One hidden turn or mirror swaps the rows below in pairs. Which row is each named row swapped with?
The rows were stretched afterwards, more along some directions than others.
lum: [ -6  -1  -1 -19  -4 -25   7   6   9   5 -19 -13   0   1   6   1]
lif: [  5   3  11  16  -4  -7   3  16 -19 -23 -14  10  -6   1  15  14]
mened: [-12  -2  -8 -24  -5 -17   5   4   5   4  -8 -23  -9   2  -4  -3]
Rabop: [  0   8   1   4  -7 -10 -34  -3 -12   2  -5   1   1  -9   9  23]
vuvif: [  7 -17   7   0  -2  -5   3   0   9 -18  -1   0 -11 -25   5  -7]
Ziv: [-14  15  -8  12 -27  -4   7   2 -15  -7  -3 -15 -14   1   7  -3]
rup: [ 22   1  -5 -29  -5 -21 -11  13  -3 -10  -3   4   7  -3   3  19]
niveb: [ -8   9 -12  25   5   8 -30 -26  -2  22   8  14  -8   8   0  12]
geb: [  4  18   2  13 -12   2   8  29 -17 -37 -16   3 -23   1  10  13]
Mufi: [ -2   1   4   4 -16  -8 -27   2  -7   4 -14   3  -5  -9   9  21]
Dubug: [  9  -9   9   4  -7  -2  -2  -7   9 -21  -5  -2 -16 -22   2   0]
Luto: [-18  12   0   3 -10  -9   4  19 -25 -25  -8  -2 -20   1  15  11]
fopaz: [ 16   8 -34  -6  -4   9  -9 -27   1  10  16  -3   8  14   5   3]
foguz: [ 10  -1 -32 -10  -3  -1 -16 -38 -17  22  10 -11   8  12   9   1]
vafi: [-21  -1   3  -8  -1 -27   3   0   5  -4 -16 -11  -3  -2  -4   1]
ded: [-10  -1 -10  22   6   8 -23 -24  -6  34  12  16  -2  16   0   7]
bibub: [ 20  -8 -26  -6   2  21  -6 -13  -4  20  15  -7   9  14   8  -4]
gem: [ -9  16   2   7  -1 -10   6  16 -15 -30  -5  -1 -11   9   4  11]
geko: [ 26  17  -4 -13 -18 -18   4   6 -13  -7 -15  12  17   5   1  18]
pid: [  8 -11   7   0  -9  -5  -6   0   1 -15 -10   0 -29 -26  12   0]
muk: [-15  -4   1 -15   0 -26   0  -2   3   7 -17 -12  -4   0  -1   3]
mebek: [ 23  -4 -11 -33  -8 -13 -19   5  -8  -3  -8  -6   3  13   7  18]
Lubu: [ 30   3  -7 -22 -16  -9  -9   7  -4  -7  -5   1  11   6   0  18]
Vun: [ -3  17 -10  -2  -9   3  13  20 -17 -19  -7   0  -2  23   3  13]
Dap: [ -6   5 -10  17   9   5 -33 -30 -12  29  12  17  -7   9   4  18]
Tupo: [  4  -2 -19  12   1  24 -21 -25 -11  30  16  17   0  20   5  12]
Mem: [-31   5  -7  18   3   0 -32 -32 -22  29  12  12  -7   8  -4  19]
lofo: [ 10 -11   8   2  -7  -7   1  -1   6 -22  -6   2 -20 -26   8  -1]
nimon: [-13  10  -3  28   7   6 -12 -18 -10  30  16  18  -4  10  -6  13]
Bemes: [-11  25  -7  11 -23 -17  -3 -10 -24  -1   1  -9  -4   1   7   4]
Guzev: [ 21  19   1 -14 -21 -10   4   1  -1 -13  -9   3  16   4  -7  13]
mub: [ 19   7 -27 -16  -7  17   2  -8   3  11   0 -17  15  16  14  -5]
vuzag: [ 18 -12   1  -9 -12 -12  -6  -9   5 -17 -14   2  -7 -22  13   3]
lek: [ 24   1 -35 -12 -10  10  -6 -20  -4  22   8  -9  15  18  14   0]
Keviz: [ -7   4   0 -15 -10 -30   3   0  -9   5 -25  -9  -6  -7   3   4]
guv: [  1  14   4   5 -11  -9   2  28 -13 -35 -17  -5 -25   3  12   7]

Rabop swaps with Bemes
Dap swaps with gem
lif swaps with nimon
Vun swaps with Tupo

